The same turns and mirrors carry the whole set onto itself, and each row onto the other rows of its family. Which rows share a family with each named row? Give them in list order.
These 28 rows form 7 families of 4 rows each.
leb: [ 15,   0, -28,  14,  -2, -32,  44, -19,   8,   9,   8,  30, -38]
migud: [ 30, -38,   2, -33,   6,  28,   3,   4, -12,  -2, -17,  31, -17]
Nakuv: [ 24, -14, -18,   3,  42,  -5, -10, -14,   6,  34,  -7,   5,   0]
Rav: [ 24, -10,  -2,  26,  -2, -25,  22, -54,  15,   4,  25,  13, -13]
tevir: [ -4, -46,  10, -31,  10,  12, -13, -26,   1,  12, -14,  13,   2]
Sazu: [ -1,  61,  -2,   5, -33, -33,  15,  -2,  -1, -57,  15,  13,   8]
sesod: [-11,  53, -17,  10,  -4, -17, -28,   0,  -9, -58, -11, -24,  -4]
vetu: [  0,  31, -31,   0, -23, -31,  22, -31, -14, -59,  27,  -1,  21]
dep: [  0,   8,  -2, -34,  23,   8, -50,  10,  -4, -15, -31, -17,   5]
tati: [-25,  -7, -10, -32, -27,  10, -20,  -7, -23, -59, -12, -15,  12]
muri: [-24,  14,  15, -42, -23,   9, -23,  23, -10, -41, -27,   9,  13]
Sudim: [ 39,  10,   2,  27, -12, -29,  32, -23,  19,  13,  26,  24, -10]
Biduf: [  0,  47,  -3,   5, -22, -37,   8, -39,   2, -62,  23,  -3,   6]
vezos: [  7,  63, -22,  18,  -7, -28,   4,   5, -29, -15,  35,  21,   4]
riru: [  6,  16,   0, -52, -13,  17, -10,  18, -23, -65, -20,  19,   1]
mev: [ 58,  -4, -10,  17,  -6,  -6,  35, -21,   2,  -9,  20,  31, -30]
bur: [ 14, -37,  19, -21,   0,  13,  -8,   3,   9,  27, -14,  21,  -9]
buti: [ 47, -12, -16,   1,   1, -26,  21, -46,  11,   2,  37,   1,   7]
ger: [ 14,  34, -34,  48,  14, -31,  13, -25,   1, -10,  13,   1, -10]
nogu: [ 33,  50, -12,  -3, -24, -18,  22,  -8, -10, -72,  17,  18, -12]
Nupa: [ 12,  -6,  14, -17,  -1,  18, -45,  22, -21,  23,  -1,   3, -23]
vomo: [ 43,  19,  -1,   9,  10, -17,  -9,  -3,  -9,  37,  37,  17, -14]
bubo: [ 20, -50,   7, -34,  -4,  15, -21, -23,   1,   1,  -2, -14,  -3]
Sena: [ -4,  25,   6, -66, -11, -13, -23,  16,   3, -45, -24,   0, -18]
Vato: [-29,  13,  10, -49,  -9,  -1, -26, -12, -11, -54, -17,  -1,  22]
Sogen: [  0,  48, -13,   2, -31, -39,  15,  -5,   7, -57,   3,   0, -41]
siv: [-25,  39,  -6, -10, -19,   6, -33,  28, -42, -31,  -2,   6,  -6]
Bomi: [ 12, -23,  -8, -52,  19,  -7,   5,   4,   7,  20, -20,  28, -15]

The rest of the family of dep: Nakuv, sesod, ger
The rest of the family of nogu: migud, riru, mev
The rest of the family of vetu: tati, buti, bubo
The rest of the family of Vato: Rav, tevir, Biduf
The rest of the family of Sudim: Sazu, muri, bur

